In the rows, zero is written as 128.
The rows of X fall into 3 groups, and each row is roughly a mix of its group's hidden directions.
X, 102 rows:
100 127 139 156 141 118 154 147 162 168 158 137
163 123 154 136 143 141 153 93 121 160 162 113
120 121 75 131 127 98 123 117 155 124 133 173
109 133 137 146 72 148 106 122 144 101 152 110
106 133 88 120 139 121 107 113 97 110 95 165
119 133 117 157 81 123 109 103 156 105 159 116
130 126 132 161 119 143 131 126 152 154 180 91
114 110 150 105 99 140 128 132 75 136 160 144
111 131 112 151 126 102 124 119 175 127 129 180
123 143 99 129 159 132 136 135 163 120 78 155
147 119 173 112 121 144 148 112 98 153 163 111
80 133 143 140 116 143 106 142 150 162 165 131
80 137 132 140 151 104 145 153 157 164 131 133
110 133 95 137 128 96 126 120 166 112 109 173
167 121 142 108 130 172 116 115 81 121 123 126
183 123 139 128 164 157 129 104 116 152 136 133
122 133 125 169 113 97 156 106 170 128 152 114
170 122 133 137 158 118 159 90 123 157 149 117
113 130 120 136 134 75 161 145 174 134 125 120
160 123 112 104 139 117 135 131 100 93 80 146
155 143 112 129 169 109 151 107 148 121 83 121
121 111 155 119 81 138 133 149 120 132 177 110
163 119 151 115 131 159 140 129 98 144 151 85
173 121 140 107 151 125 145 90 135 162 152 131
158 127 121 97 129 136 104 98 88 102 100 142
84 126 102 129 84 107 109 152 128 100 134 125
144 127 151 97 118 147 129 136 90 120 124 73
144 141 95 149 163 109 147 120 171 125 99 121
116 111 143 105 96 152 124 133 86 143 170 139
152 136 111 142 155 96 164 131 160 117 96 107
153 121 144 102 136 151 125 120 83 148 148 87
95 134 86 140 121 119 131 152 171 115 113 154
119 116 137 105 91 150 123 118 84 135 171 114
130 119 91 147 123 92 156 119 162 124 142 166
113 131 125 114 143 168 85 146 104 158 143 105
136 120 154 124 123 146 137 136 77 139 149 81
80 135 112 159 127 102 127 143 169 146 144 130
153 143 120 144 173 123 136 132 173 133 93 115
150 110 162 112 114 139 165 141 119 151 168 106
142 143 99 138 157 109 138 120 175 116 87 132
153 121 171 107 115 143 149 119 109 143 157 91
139 131 134 107 100 168 88 121 101 105 128 100
126 121 97 169 131 133 145 145 171 132 141 165
100 128 114 147 143 95 155 171 164 138 119 133
180 124 138 123 130 160 142 111 88 110 118 110
141 141 107 155 164 102 145 110 167 125 96 140
94 145 144 146 124 112 138 146 127 92 76 127
145 120 158 102 102 156 134 149 135 138 159 85
104 131 92 148 128 103 128 130 166 117 116 174
145 116 178 122 110 137 150 140 119 145 166 99
144 131 129 120 93 159 93 100 100 92 126 117
134 134 96 149 150 103 144 151 174 115 97 122
138 125 92 132 132 140 136 135 191 140 142 157
64 145 130 126 110 112 117 151 139 111 101 124
93 143 117 116 110 121 112 152 132 89 81 121
138 117 175 109 101 134 147 112 96 138 163 116
114 140 87 141 155 127 100 148 151 116 88 146
172 116 104 115 135 103 133 87 144 131 142 160
128 142 95 159 157 106 126 137 168 115 92 125
143 133 149 116 114 172 100 100 100 135 151 100
142 139 107 141 167 111 141 132 173 125 88 144
114 137 91 124 125 127 107 137 177 111 104 164
89 137 134 134 95 95 117 138 133 86 100 134
158 120 160 111 122 136 120 113 77 128 142 92
130 121 127 142 161 93 171 141 157 161 137 137
159 133 120 118 158 125 131 76 90 127 105 135
90 144 118 128 120 108 124 145 128 90 76 131
144 130 160 93 115 148 124 135 100 117 118 77
160 116 116 105 144 122 134 92 135 168 168 138
154 110 121 131 129 150 131 123 129 167 188 123
166 118 132 121 148 164 147 130 117 163 161 102
118 131 108 86 127 114 95 149 115 101 85 129
112 135 93 150 146 125 137 137 176 135 115 170
154 135 122 140 163 130 144 147 187 140 111 117
84 140 109 120 117 113 109 149 130 96 85 142
144 118 163 128 110 141 150 117 119 152 179 99
121 139 103 144 107 88 129 92 146 88 108 133
173 123 154 132 155 155 116 101 122 160 150 138
125 131 105 159 159 123 128 142 177 144 119 163
149 113 152 133 125 131 171 128 124 159 175 105
155 129 152 102 144 133 125 108 74 129 113 98
109 117 137 105 79 152 110 132 106 130 171 130
67 143 106 143 120 133 92 149 133 123 116 137
161 124 167 122 136 121 169 104 110 143 143 98
150 114 150 116 125 156 152 147 132 161 171 101
148 140 106 140 163 114 141 140 173 121 89 112
145 123 98 152 111 84 147 120 160 94 122 130
171 130 123 101 133 133 118 97 92 102 101 110
105 140 78 160 142 120 100 138 155 117 107 139
165 127 145 100 113 159 108 96 93 114 130 111
90 133 119 112 98 138 88 159 127 100 108 141
116 116 152 105 98 158 110 130 88 141 166 128
128 145 90 121 164 131 107 122 129 114 74 138
151 125 147 101 131 152 121 129 78 126 124 83
97 130 107 167 128 105 150 166 164 124 124 129
126 115 165 103 99 155 124 131 93 144 167 123
145 135 102 136 159 121 143 145 186 130 102 135
106 127 132 157 146 110 162 152 163 165 150 129
167 125 152 128 139 118 164 97 137 150 152 96
175 120 112 113 131 131 129 106 178 133 142 154
168 119 130 115 154 124 134 87 135 164 155 146
174 122 147 109 144 149 133 90 89 138 132 135
Here is one row of each group, with its name. Which group are the others in?
159 129 118 127 110 93 154 108 142 85 105 108
<91>
92 140 101 133 127 117 123 140 182 124 111 161
<127>
134 141 104 152 158 100 134 127 169 113 87 138
<51>

114 135 82 136 144 115 114 150 157 108 91 151
<51>
168 118 109 112 130 158 115 120 163 152 165 138
<127>
108 136 99 126 149 130 98 117 115 121 95 179
<51>
97 117 134 110 79 142 100 146 105 120 157 140
<51>
163 107 139 147 112 129 115 103 126 142 183 145
<127>
174 119 102 128 107 102 120 106 147 103 143 96
<91>
121 138 105 145 149 116 139 126 174 123 98 173
<127>
181 122 118 112 112 110 128 92 123 93 123 110
<91>
133 107 132 83 93 137 156 145 97 130 156 124
<51>
117 124 150 100 84 142 107 124 87 114 145 105
<51>
103 131 126 127 129 159 121 168 100 106 89 154
<91>
